(in the rows, 128 means zero)
Each path below is one point turned by a fixed rotation once a step. After each direction that follows a path, write how fast that rotation turns it, in deg/step (0 if it stays still).
Each turn is a multiple of 5 degrees from 10 to 175, or 0.
Each row of a path follows its step; steps can be skipped.
path 1
step 0: [135 128 138 139 139 118 128 132 133 128 126 122 125 146 127 106 142 114
 113 137 126 120 126 133 114 119 121 130 125 142 135 132 137 128 116 141
 127 133 119 117 128 132 138 127 149 123 120 134 121 123 128 119 134 124
 136 132 144 125 137 114 125 142 141 133 124 128 138 122 128 124 125 132
 133]
step 1: [124 138 138 142 141 138 135 134 140 119 126 140 123 136 124 134 127 130
 122 128 115 121 122 133 127 121 128 137 137 141 131 139 119 130 128 121
 126 142 124 136 139 120 132 140 136 132 127 112 128 121 132 127 131 127
 135 134 112 116 120 129 134 122 154 131 119 127 144 131 135 142 139 127
 142]
step 5: [114 128 123 154 134 148 126 140 140 142 126 123 128 135 118 141 119 118
 124 136 129 135 138 122 115 123 121 123 129 122 134 144 118 125 117 128
 126 121 132 123 138 139 137 117 126 128 110 127 124 126 118 117 126 131
 127 138 113 132 126 129 123 126 136 133 127 137 126 119 114 117 129 122
 123]
step 10: [123 118 120 129 131 127 133 135 110 125 135 128 120 127 131 126 115 137
 100 147 144 141 122 121 134 127 126 128 128 131 123 137 134 123 125 110
 125 137 150 128 135 129 117 123 129 129 119 126 118 138 117 123 122 130
 134 126 140 122 115 118 125 134 119 136 135 138 132 128 117 130 116 137
 130]
step 12: [137 132 126 133 146 120 118 132 136 125 126 125 132 134 140 125 136 121
 123 128 116 114 143 108 125 139 137 129 141 128 109 130 117 130 113 124
 131 153 130 136 135 121 130 125 143 136 115 127 125 131 123 139 116 133
 124 141 133 131 130 125 122 119 129 135 134 128 122 127 134 125 141 127
 141]
step 14: [132 128 128 114 133 114 135 124 141 113 125 133 119 124 120 151 119 123
 114 134 135 127 121 128 131 114 123 133 116 123 125 122 121 131 134 125
 137 136 129 146 141 124 135 130 127 137 124 142 113 131 142 125 135 131
 119 135 139 115 117 125 132 141 138 127 126 133 132 127 141 134 115 114
 134]
step 17: [130 127 141 140 130 121 121 118 143 126 119 131 137 127 123 130 131 131
 132 142 124 136 119 135 106 124 114 116 133 133 125 141 135 116 125 112
 147 133 136 128 135 130 144 131 144 124 121 128 122 148 126 135 149 141
 131 120 129 135 120 121 131 123 126 127 126 131 121 130 128 125 129 126
 141]
step 20: [124 130 128 127 131 132 122 135 129 126 118 128 129 127 135 152 119 130
 124 131 122 123 123 126 127 126 111 120 132 126 134 131 130 133 125 123
 127 138 146 126 130 117 133 128 126 129 135 105 124 126 112 130 135 135
 121 142 112 132 147 138 132 102 123 125 145 116 138 125 131 143 131 129
 128]
step 22: [121 132 117 133 129 134 142 129 143 126 139 142 121 139 121 143 117 128
 118 143 131 129 124 126 124 133 130 149 127 139 125 128 150 112 113 124
 139 117 123 127 128 123 124 123 122 119 120 133 117 126 121 125 124 139
 120 127 134 138 132 123 115 125 132 134 126 131 113 142 132 134 138 117
 121]
Speeds:
[127 129 130 128 129 125 131 130 133 127 126 125 129 128 129 127 126 131
 125 127 128 127 128 127 128 127 123 127 128 129 126 126 129 129 126 129
 130 125 124 129 129 128 132 126 124 131 128 128 129 129 130 128 128 129
 129 124 130 129 129 128 128 126 128 130 128 123 127 126 127 128 128 130
 128]
130
[133 129 127 126 128 126 124 127 126 128 130 129 129 127 130 126 130 127
 132 127 130 125 127 128 130 128 130 125 129 127 131 129 130 127 127 125
 132 126 128 129 131 130 127 125 126 127 128 127 128 127 130 129 128 132
 131 128 127 129 131 127 127 124 128 132 129 128 125 127 131 127 130 128
 131]
80
[128 129 126 130 127 126 127 132 131 128 124 128 130 128 126 125 130 128
 130 128 127 131 125 128 126 125 129 129 131 129 133 127 126 129 130 126
 127 130 127 133 127 129 126 129 131 127 127 128 128 125 131 126 132 128
 123 127 128 128 129 128 128 128 127 129 129 128 128 125 128 129 129 128
 128]
25
[130 130 128 123 127 127 127 126 129 129 128 129 127 127 127 128 128 130
 128 127 125 129 128 131 130 131 128 127 129 130 126 130 123 127 126 127
 128 131 130 128 122 130 130 132 129 128 126 126 130 128 127 129 129 128
 128 127 128 130 130 129 126 128 128 130 134 125 127 128 128 126 130 128
 125]
80
[125 126 129 125 130 131 127 126 128 128 129 126 127 128 128 126 129 128
 129 128 125 128 124 127 128 134 126 127 127 128 128 129 126 127 133 126
 129 127 128 125 128 127 128 124 127 128 127 128 124 129 128 128 131 131
 126 130 128 128 125 128 128 127 125 127 130 128 129 124 126 130 125 130
 130]
100
[130 127 128 126 131 127 128 125 130 129 128 133 125 126 129 126 127 129
 126 127 132 131 130 127 130 126 127 126 125 129 128 124 129 124 130 126
 125 127 125 127 127 126 127 125 130 124 129 129 127 127 128 129 128 128
 126 127 131 127 128 129 126 129 130 131 129 129 126 130 127 130 126 127
 127]
95
[131 127 124 126 125 127 128 131 130 129 132 125 131 130 128 131 126 126
 130 130 128 125 126 127 127 130 125 128 127 127 131 125 125 124 128 129
 126 129 128 126 129 129 130 128 127 127 127 131 126 128 130 128 126 127
 128 128 129 131 129 130 127 130 132 126 129 129 127 128 127 131 129 125
 127]
45
